In the rows, zero is written as 128.
One turn sends every row of this set to another row. A few are shown first. Where does it send the rows asked after them?
loz: [108 145 117 154 141 109 116 114 162 153 123 110 144 188 105 146 139 122
 123]
fevus: [100 124 153 127 146 126 122 124 137 139  89 145 103 141 103 128 138  75
 112]
Toseg: [111 152 119 146 145 109 106 115 149 142 119 114 162 181 111 151 156 123
 129]
ber: [116 146 122 138 145 125 105 115 156 152 118 119 145 167  97 161 156 121
 142]
Kena: [102 130 144 124 150 114 146 134 100 110 156 173 141 162  90 113 118 104
 136]
Vuvi: [111 121 111 108 124 114 146 103 122 149 152 170 131 161  90 117 128 102
 125]
ketig: [101 119 150 126 144 139 117 120 133 117  95 145 113 115 103 137 151  87
 133]
rokid: [ 88 139 123 165 144 100 126 115 152 151 124 107 152 191 114 144 139 114
 125]
Sur: [ 78 123 130 164 132 111 131 119 128  80 112 127 161 134 125 119 140 111
 131]
Kat: [ 75 120 138 177 139 112 138 124 136  82 121 122 144 142 121 115 121 112
 124]
Gifev: [114 118 113 109 130 118 154 101 123 148 148 166 135 159  82 119 123 109
 129]
zam: [126 124 123 132 153 122 145 104 123 121 182 143 134 157 103 116 126 131
 118]
fas: [ 96 125 158 133 156 119 121 121 135 152  98 132 105 156 113 135 147  75
 108]
gaz: [109 128 147 124 158 118 152 129 103 113 153 168 141 158  83 115 116 110
 137]
ruteb: [108 126 147 118 146 127 111 116 130 131  89 144 117 132 113 133 160  80
 113]
nibaz: [123 129 122 132 149 116 135 109 121 120 187 147 134 164 109 117 130 127
 116]
Nar: [ 83 125 125 169 133 123 129 119 141  86 126 120 160 134 113 134 137 127
 149]
bozi: [ 66 111 142 173 140 110 142 116 130  98 117 121 136 141 131 115 130  97
 118]

Sur -> Toseg
bozi -> rokid
Now find these:
ketig -> Nar
nibaz -> Vuvi
gaz -> zam
loz -> fevus

One turn sends every row of this set to another row. A few are shown first. Where does it send the rows asked after them?
samed: [134 158 119 127 137 119 143 144 135 149 122 153]
par: [129 119 150 124 131 149  99  87 167 132 108 136]
Zetim: [119 122 132 110 101 109 119 119 172 122 104 111]
vaz: [130 118 140 137 132 101 129 137 130 102  97 116]
Lesa: [134 142 145 105 150 136 134  81 119 124 123 116]
nidis: [155 145 145 133 135 132 121 131 188 137 109 139]
betod: [141 108 143 107 134 137 168 126 155 105 114 117]
zome: [126 135 144 125 154 133 106 103 116 114 118  99]
Fumol: [117 112 168  87 145 146 113 102 141 119 110 120]
zum: [125 130 140  99 107 175 135 104 133 133 112 116]
pabif: [131 159 130 119 132 126 130 154 143 159 104 152]
zud: [129 156 119 123 109 138 133 147 140 155 119 150]
vepa: [133 159 122 118 134 122 141 146 136 154 123 154]
zade: [132 156 129 118 125 125 133 159 147 155 102 148]
Tabi: [119 107 158 111 143 152 104  90 150 126 111 133]
Zape: [133 155 114 118 114 137 136 148 140 154 119 150]
Mafub: [130 142 177 102 147 129 119 114 125 124  86 109]
genoz: [123 139 159  89 105 152 121 102 132 127 113 106]
Zur: [156 140 146 130 130 120 146 142 162 114 141 137]
Lisid: [135 133 145 107 163 133 158 103 119 118 123 124]
Fikom: [132 145 117 145 136 110 136 150 135 135 116 145]
nopa: [159 137 137 149 114 157 125 141 151 123 118 136]
gel: [145 106 137 126 128 165 148 124 147 114  90 119]
zolo: [137 156 119 123 138 121 143 149 137 151 117 152]
Ros: [120 111 158  96 143 158 112  97 129 118 115 121]
gabo: [141 113 140 109 143 142 149 111 179 126  89 120]
ful: [127 146 105 137 110 130 126 135 152 148 119 144]
ser: [124 136 174  94 145 135 131 126 152 135  77 115]
porov: [124 117 175 103 129 110 125 118 162 108 130 129]
sem: [137 110 159 141 132 145 117 116 117 101 121 134]
budaz: [130 157 123 118 115 137 134 152 136 155 116 150]
lupil: [120 110 166  93 151 144 119 105 126 111 118 120]
ket: [114 107 174  94 137 129 120 108 151 113 127 129]
Tevem: [132 120 104 143 126 130 119  95 142 122 107 122]
Ligi: [124 147 129 127 115 108 126 158 161 143 105 139]
zus: [130 158 134 122 127 121 129 156 147 155 100 149]
vekil: [115 139 139 105 128 140 100  93 145 127 124  95]
Gefa: [121 101 168 119 140 148 116 112 121 107 119 130]
tirof: [114 137 164 104 134 120 107 123 135 113 114  91]

Tevem -> Zetim
samed -> zud
Now find these:
Lesa -> genoz
zolo -> Zape
Fumol -> lupil
zum -> ser
pabif -> vepa
tirof -> zome
par -> porov
Ligi -> Fikom
betod -> gel
Gefa -> Tabi
nopa -> nidis

One turn sends every row of this set to another row. A few are shown first. Where does it send the rows asked after them?
minon: [116 154 127 139 135 159 158 144 139 143 139 138 147 119 154 119 149  97
 154 109 106 159 138 121 147]
sir: [124 135 100  99 124 135 146 156 145 152 168 105 145 124 141 129 142  87
 107 128  92 119 128 132 146]
nopeb: [150 142 122 120 124 111 164 148 144 176 121 127 137 132 144 148 147  80
  95 139 133 143  98 139 128]
bug: [152 143  93 126  98 148 162 140 135 132 200 140 169 147 134 150 161 131
 140 175 114 122 122 160 135]
Nurik: [130 143  91 145 107 145 167 147 133 127 168 151 168 141 152 172 149 149
 164 176 113 136 114 140 127]
nozo: [139 167 105 113 135 119 154 126 141 145 165 127 182 135 146 177 141 124
 154 168 145 103 103 116 111]
lobad: [150 146  94 110 111 140 170 132 134 138 200 141 168 143 124 153 153 134
 131 172 117 119 120 163 127]
geb: [115 150 116 141 126 157 155 143 140 143 148 131 155 112 154 119 148 100
 153 115 100 171 136 125 151]
viv: [151 171 118 131 134 151 140 142 143 166 140 159 114 130 146 132 136  91
 121 149 142 181 114 124 144]
kesa: [147 166 125 141 145 139 152 140 144 160 145 159 111 136 153 135 129  92
 121 146 137 186 122 133 137]
dad: [140 179 128 136 141 140 140 144 151 160 144 154 110 136 146 134 135  97
 125 150 137 180 119 118 135]
Vevos: [143 137 119  81 162 112 162 154 122 127 141 120 156 132 147 137 120  83
 124 137 131 123 132 136 139]
loze: [133 174 123 132 142 159 147 140 138 165 143 157 115 133 137 128 138  89
 123 144 137 178 115 120 137]
Gam: [137 140 117  79 154 108 169 162 121 117 134 120 150 134 144 133 125  96
 122 149 131 124 125 131 137]
Vero: [148 140  96 126 112 147 167 141 144 133 189 143 171 145 127 165 159 141
 143 177 113 124 120 160 129]
tudo: [112 156 114 146 134 150 148 133 139 147 154 133 141 118 151 128 139  95
 149 119  97 171 143 124 149]
Mesu: [165 145 108 134  87 122 144 148 141 157 156 154 153 156 167 179 153 118
 156 157 143 105 104 140 135]
ruz: [128 131  91 100 123 146 155 154 139 161 159 113 150 121 132 129 140  81
 120 131  88 123 129 136 151]
Rap: [168 154 111 134 114 156 138 151 161 146 188 152 161 149 172 168 150 132
 149 159 150 128 103 141 133]
dalap: [177 180 121 135 117 146 132 105 118 130 159 150 157 143 140 168 150 118
 165 166 121 119 127 143 128]
tukup: [156 164 145 119 164 140 155 148 121 126 140 149 141 130 158 131 116  88
 159 137 115 157 152 137 139]
Sipa: [147 147 121 117 121 102 154 143 139 160 125 121 126 140 139 148 149  85
  88 143 128 135 103 140 130]
duva: [159 169 152 120 160 139 161 154 127 122 144 150 136 134 148 125 126  97
 154 150 107 159 152 140 130]
sulup: [164 138 105 119  90 118 155 144 142 159 158 152 149 154 161 176 148 121
 157 141 133  98 107 152 137]
tis: [145 141 116  77 161 118 170 153 119 123 131 125 163 126 137 130 129  92
 127 146 142 129 126 132 140]
nudu: [167 163 116 133 112 145 138 144 161 156 194 156 165 147 163 159 153 128
 146 162 160 127 111 135 132]
Ruk: [123 145  94 145 100 138 173 153 136 137 176 148 169 144 155 163 147 139
 172 170 115 135 117 134 123]
Lufif: [130 134 100 100 135 151 151 154 134 155 156 115 146 123 138 125 141  80
 109 127  96 112 128 130 147]
fino: [168 168 122 134 119 145 130 118 124 125 157 141 172 147 137 182 153 123
 164 175 127 118 121 140 127]
rozo: [119 132  96 108 130 130 151 140 137 156 159 107 149 122 131 136 139  81
 107 127  94 127 132 135 147]
zul: [137 142 124 119 123 122 165 145 129 167 121 123 135 134 138 145 148  77
  90 136 124 136  99 138 126]
Sek: [146 166 106 122 136 127 151 133 135 129 168 130 189 138 148 171 145 125
 157 185 144 109 113 118 112]
Leto: [146 137 113 115 132 105 166 147 139 165 130 128 126 141 144 149 136  82
  90 141 135 143 105 144 132]
kel: [134 137 120  81 156 122 172 161 116 129 129 132 155 129 143 129 130  95
 113 142 142 126 123 131 137]
paf: [164 138 107 127  97 132 148 150 153 152 162 150 155 162 159 181 155 125
 160 149 143 108 100 149 139]
pade: [166 164 144 120 161 146 163 154 118 130 128 150 146 124 153 131 121  88
 156 152 107 154 146 136 131]
tata: [113 157 124 140 124 147 146 146 145 141 151 134 139 123 154 123 146 102
 159 113  98 166 142 123 152]
Ziras: [171 171 117 132 118 136 142 119 120 126 158 148 166 150 131 169 155 117
 174 179 125 110 131 142 127]
Vavo: [146 164 110 118 134 134 142 132 141 139 164 131 184 144 136 188 145 126
 161 177 142 109 108 122 116]
pari: [127 153  97 147 103 138 175 141 124 132 164 155 160 136 161 166 138 146
 173 168 110 142 116 136 121]
Fofe: [164 165 113 132 117 154 141 142 159 150 198 159 160 137 179 155 143 137
 148 152 151 136 110 134 131]
Leku: [158 162 151 121 159 151 166 158 120 137 132 161 136 129 147 127 126  91
 145 146 109 154 148 138 131]

kel -> minon
Ziras -> bug
nopeb -> pade
Now find these:
kesa -> Vevos
Vero -> Rap
Fofe -> nozo
dad -> Gam

One turn sends every row of this set to another row. A few are shown first. Where does it send the rows asked after them?
mir: [132 128 102 122 140 176 120 133 139 140 132 120 118 113]
buz: [142 150 100 149 128 146 110 125 146 141 126 108 123 135]
fosaz: [143 128 124 137 138 148 180 119 141 129 126 137 152 135]
bina: [138 109 145 136 145 134 135 110 140 134 115 135 189 101]
botob: [112  97 103 135 150 131 125 144 135 151 128 143 111  95]
mek: [145 145 136 143 131  97 105 108 156 151 119 153 146 116]
safil: [123 110 114 135 133 118 137  70 138 137 135 163 146 109]
noru: [133 139 137 163 162 139 127 111 139 147 111 136 113 145]
malin: [126 111 116 134 131 118 126  81 128 106 108 159 156 137]
Tamod: [138 103  98 129 125 107 126 149 126 115 106 135 121 114]
poni: [102 115 123 104 122 102 123  91 131 126 125 152 151 119]
sovuf: [108 120 122 137 137 129 148 153 142 127 120 115 167 143]
zod: [138 116 123 109 138 140 113 131 148 118 117 181 143 106]
gura: [125 132 150 127 151 117 129 103 125 160 117 118 108 110]
Fim: [127 126 111 136 135 154 119 134 133 141 126  84 150 114]

zod -> bina
botob -> sovuf
Now find these:
Fim -> buz
gura -> Tamod
malin -> safil

One turn sends every row of this set to another row. A few are shown first. Where does it send the rows asked after them?
Safi: [171 159 131  91 128 125 135 128 115 115 122 119 168 126  87 101 164 151
 155 139 135 117 106  76 131 127  94 130 126 125  94]
zik: [131 122 137 130 130  90 110 111 124 104 105 128 150 126 137 126 127 192
 142 110 127 114 129  90 120 123 148 144 157  78 113]
vofab: [156 169 158 100 137 134 132 156 102 124 112 149 117 161 105 125 134 151
 124 138 139  88 139  75 134 137 123 141 127  82 118]
fik: [143 157 153 122 145 130 138 132  97 128 139 119 117 116  79 121 139 114
 155 131 146 148 126 104 120  92 157 148 158  90  77]
sozu: [125 140 143 109 149 121 134 146 140 132 131 123 141 157 146 112 118 167
 177 108 108 141 126 123 145 119 118 140 121 126 132]
Fako: [148 105 127 118 144 122 148 117 113 140 104 123 145 121 132  92 142 185
 173 123 142 144 102  96 154  97 127 139 157  90 111]
Vug: [148 136 135 103 148 139 115 144  80 109 136 131 127 120  82 129 149 151
 156 130 139 128 112  90 119 101 141 134 166  73  66]
Tozu: [137 160 166 106 148 141 136 150 105 121 126 157 109 166 100 121 125 152
 125 138 141  84 135 101 138 114 121 131 125  74 105]
per: [150 127 130 116 137 121 152 103 113 119 135 116 167 123  71 136 166 127
 151 120 124 139 121 106 135 113  94 141 114 128  90]
kig: [145 178 154 101 140 128 156 162 109 131 108 143  98 154 114 133 134 135
 128 132 153 105 149 101 126 134 126 148 134  98 121]
fatan: [140 130 126 128 119  94 111 115 120 118 109 124 146 120 140 131 130 201
 148 116 112 124 123  90 125 129 142 144 162  85 107]
gike: [130 170 142 127 139 146 135 137 108 133 108 152 112 174  80 123 125 149
 127 147 135 116 147  93 142 106 113 139 120  75 114]
miv: [127 143 149 129 133 109 151 123 141 156 123 118 151 135 151 114 115 167
 174 103 119 136 122 131 149 110 119 153 139 115 116]
mumog: [128 128 121 135 132  96 139 140 110 109 144 154 145 137 145 105 122 183
 139 106 114 139 131  97 100 135 112 128 131  96 129]
Felig: [127 131 128 125 166 133 140 140 101 124 139 144 121 132  74 116 133 145
 115 106 126 120 184  83 127 109 117 133 141  97  82]
fum: [137 134 140  92 176 144 124 147 122 117 134 133 119 140  83 121 126 142
 130 117 118 121 167  76 156  96 131 146 139 105  79]
vol: [148 142 152 110 155 130 155 145 115 109 158 149 109 136  88  99 131 137
 125 108 124 131 174  80 142  94 128 140 141 109  97]
salaf: [156 128 140  85 148 101 154 125 114 104 137 104 143 106  86 113 167 145
 146 137 145 123 106  86 124 128 125 117 143 117  82]
Tagav: [141 143 124 115 139 112 149 111 127 111 123 102 138 109  89 142 161 119
 137 133 147 111 116 124 109 131 113 137 118 131 104]
kero: [132 157 168 140 135  92 127 132 126 159 130 120 157 133 125 107 111 145
 150 113 116 141 151  88 122 136 153 142 127 112 120]
kelam: [154 145 130 116 135 126 137 114 115 127 128 124 179 118  84 137 155 124
 141 128 130 114 114  98 122 125  86 145 103 126  95]
lalep: [124 112 121 130 139 105 148 124 121 116 122 142 154 142 141 110 117 198
 161 111 129 140 116  97 134 108 103 139 143  85 133]
zimo: [141 172 156  97 145 132 147 162  98 122 122 169 104 149 114 146 132 143
 122 127 150 102 145 105 120 115 120 147 141  91 102]
bunal: [147 137 132 104 141 102 160 110 125 105 131 105 139 105  84 135 167 118
 141 124 141 137 121 114 117 118 125 142 133 131  84]
Seko: [140 134 130 126 142 150 136 133  79 108 154 150 139 136  84 107 148 146
 157 114 130 130 110 114 119  91 103 132 145  75  74]
Dutal: [144 103 133 137 133 103 146  98 119 116 113 126 133 105 138 101 144 166
 140 115 144 125 109 113 126 104 151 143 157  80 105]
zekig: [132 163 127 120 142 140 158 152 109 133 109 150 107 162 104 148 128 132
 124 133 142 117 147 107 128 127 102 154 114  93 130]
koden: [152 130 144 134 129 121 145 108 104 162 106 138 175 116 129 102 146 161
 169  97 135 147 126 105 144  96 121 160 153 103  95]
nug: [141 165 130 120 135 144 131 144 107 123 106 156 128 171  99 129 130 147
 116 133 127  99 140  88 132 127  99 150 111  75 117]
Ret: [151 103 151 131 134 117 127  98 111 141 108 131 153 103 134 149 146 153
 158 100 135 126 120 121 139 101 147 164 148 101 102]
Rad: [137 136 177 129 135  89 125 118 125 150 112 119 158 120 133 140 119 161
 161 103 137 127 144  96 136 121 157 157 151 105 119]
samop: [136 139 145 125 147 154 145 130 101 124 151 127 122 138  79 127 140 118
 172 122 135 146 115 131 139  79 120 144 136  97  90]
Rep: [134 118 121 132 126 104 149 125 118 128 136 144 156 129 152 115 117 196
 155 108 114 137 110 106 131 117  99 140 142  91 123]
sizi: [130 134 127 115 138 104  89 135 120 116 106 119 141 135 127 148 128 184
 152 116 105 129 141  89 118 141 151 141 142 104 115]
rabir: [124 147 151 126 138 106 155 126 135 149 114 128 160 142 145 109 118 168
 176  95 132 147 136 119 145 101 113 158 143 115 123]
Boni: [136 174 133 114 138 137 145 153  98 133 107 162 107 155  92 157 129 144
 128 137 144 134 156  93 128 108 113 156 134  93 113]
sazi: [139 140 165 139 124  89 128 114 125 160 118 108 148 115 132 130 117 167
 158 117 124 130 136  96 137 129 159 147 153 102 116]
mak: [157 136 130  99 139 120 143 114 109 111 131 116 170 130  75  96 173 153
 152 125 125 122 110  89 133 121  96 120 130 115  75]
peb: [160 146 132  97 134 105 156 126 117 105 128 103 130 111  90 109 163 144
 148 150 157 117 107  90 115 136 119 115 134 125 112]
fatez: [136 125 131 103 160 144 139 146 108 102 139 139  96 144  82 131 144 154
 140 103 123 124 177 103 144 100 116 134 146 116 100]

bunal -> per
fatez -> Felig
vofab -> kig
Now find these:
Rad -> rabir
miv -> Rep
sozu -> mumog
Safi -> peb
fik -> samop
koden -> Fako
zimo -> Boni

